Each row has a name. Each piece below is followed by the name of the row it came from, unless a question asks for something else. Each question is about the rows just above it. Places in a row count from 1.

-2.18  +5.75  -2.01  +2.18  -5.37  +1.28  +0.28  +1.25  +2.26  -1.17  +0.27  +3.12  +3.43  -0.58  -1.16  +3.04 : R
-2.05  +5.43  -2.70  +0.78  -2.44  +1.19  -0.56  +2.07  +0.62  +0.10  +0.41  +1.78  +0.52  +0.33  -1.54  +1.08 : J
-4.21  +5.18  -2.27  +2.16  -6.55  +1.29  +2.59  +1.31  +2.96  -0.59  +0.32  +3.05  +3.25  -1.16  -0.90  +3.04 : T
-0.28  -1.26  +0.79  +0.48  -1.13  +0.16  +0.76  -1.78  +1.69  -0.33  -0.32  +2.42  +2.03  +1.84  +1.44  +1.61 : B
+2.99  -2.01  +3.27  +0.40  +0.92  -0.66  +1.85  -3.18  +0.70  -1.71  -0.56  +2.48  +2.78  -1.56  +0.88  +0.91 : H
+1.16  -3.88  +2.60  -0.32  +1.40  -0.79  +0.11  -3.00  +0.61  +0.53  -0.55  -1.69  +0.10  -1.76  +2.37  -0.26 : L
-8.36  +1.07  -2.45  +0.84  -5.87  +1.15  -0.53  +0.90  +3.48  +0.53  +0.22  +2.56  +1.75  -2.08  +1.01  +2.56 : P
+3.13  -2.36  +3.28  +0.10  +1.42  -0.72  +1.78  -3.00  +0.42  -1.58  -0.58  +1.78  +1.59  -0.76  +0.86  +0.16 : F
+2.49  -3.73  +3.47  -0.17  +1.43  -0.81  +1.58  -3.59  +0.72  -0.46  -0.66  +1.05  +2.57  -2.26  +2.29  +0.00 : N
-1.06  +5.72  -1.44  +2.47  -4.92  +1.19  +0.85  +0.94  +2.20  -1.49  +0.22  +3.18  +3.60  -0.80  -1.13  +3.12 : K
Where in the named rows is -3.18? : H, 8
Row and place of +1.85 in the named rows: : H, 7
+2.60 is at row and place : L, 3
Where in the named rows is +0.76? : B, 7

-0.24  -0.76  -4.43  -0.25  +0.00  -8.53  -0.75  -0.04  +5.33  +3.83  +0.33  +6.97  -1.13  +7.41  -7.09  X
+5.99  -0.05  -4.43  -0.25  +0.00  -8.53  -0.75  -5.43  +4.49  +3.83  -0.45  +1.24  +0.93  +3.10  -6.59  V
+5.99  -0.05  +0.32  -0.25  +0.00  -8.53  -0.75  -5.43  +4.49  +3.83  +0.33  +6.97  -1.13  -8.52  -8.52  E
Which row holds -0.24  -0.76  -4.43  -0.25  +0.00  -8.53  -0.75  -0.04  +5.33  +3.83  +0.33  +6.97  -1.13  +7.41  -7.09? : X
find: +5.99  -0.05  -4.43  -0.25  +0.00  -8.53  -0.75  -5.43  +4.49  +3.83  -0.45  +1.24  +0.93  +3.10  -6.59 : V
+1.24 is at row and place : V, 12
find: +5.99  -0.05  +0.32  -0.25  +0.00  -8.53  -0.75  -5.43  +4.49  +3.83  +0.33  +6.97  -1.13  -8.52  -8.52 : E
-0.04 is at row and place : X, 8

-2.43  -6.37  -3.45  -3.51  +9.02  +5.18 -> W
+1.70  +6.76  -5.82  -5.60  -3.78  +0.12 -> G
+5.24  -6.39  -7.34  +8.25  -1.09  +0.62 -> C
-8.13  +8.41  +5.99  -1.28  +1.77  +2.56 -> Z
+2.28  -2.83  -6.38  -4.88  -4.52  -0.68 -> M
+8.01  -0.53  -0.50  -7.38  +1.47  +4.12 -> S
Row and place of -6.38 in the named rows: : M, 3
Row and place of -7.38 in the named rows: : S, 4

-2.64  -5.47  -9.13  -8.36  -3.55  +2.36  +4.14  -2.06 = vop
-6.29  +7.33  -3.69  +0.91  -1.87  +2.27  -8.37  -0.08 = vusa
-6.29  +7.33  -3.15  +0.91  -3.47  +5.69  +7.89  +5.28 = doz
-6.29  +7.33  -3.15  +0.91  -1.87  -2.43  -6.82  -0.08 = nesaf
+3.45  -3.36  +3.09  -1.64  +0.56  -2.05  +1.29  -8.37 = bekud
-0.03  +6.56  -3.97  -0.47  -2.42  +2.34  +2.72  +8.49 = gik
-2.64  +8.14  -9.13  -8.36  -3.55  +2.36  +4.14  -2.06 = kud
-0.64  +3.71  -2.44  +6.19  +0.93  -3.75  -3.98  +6.80 = ler
-3.98 is at row and place : ler, 7
-2.42 is at row and place : gik, 5
Row and place of +6.19 in the named rows: : ler, 4
Row and place of -2.43 in the named rows: : nesaf, 6
-3.97 is at row and place : gik, 3
Where in the named rows is +3.45? : bekud, 1

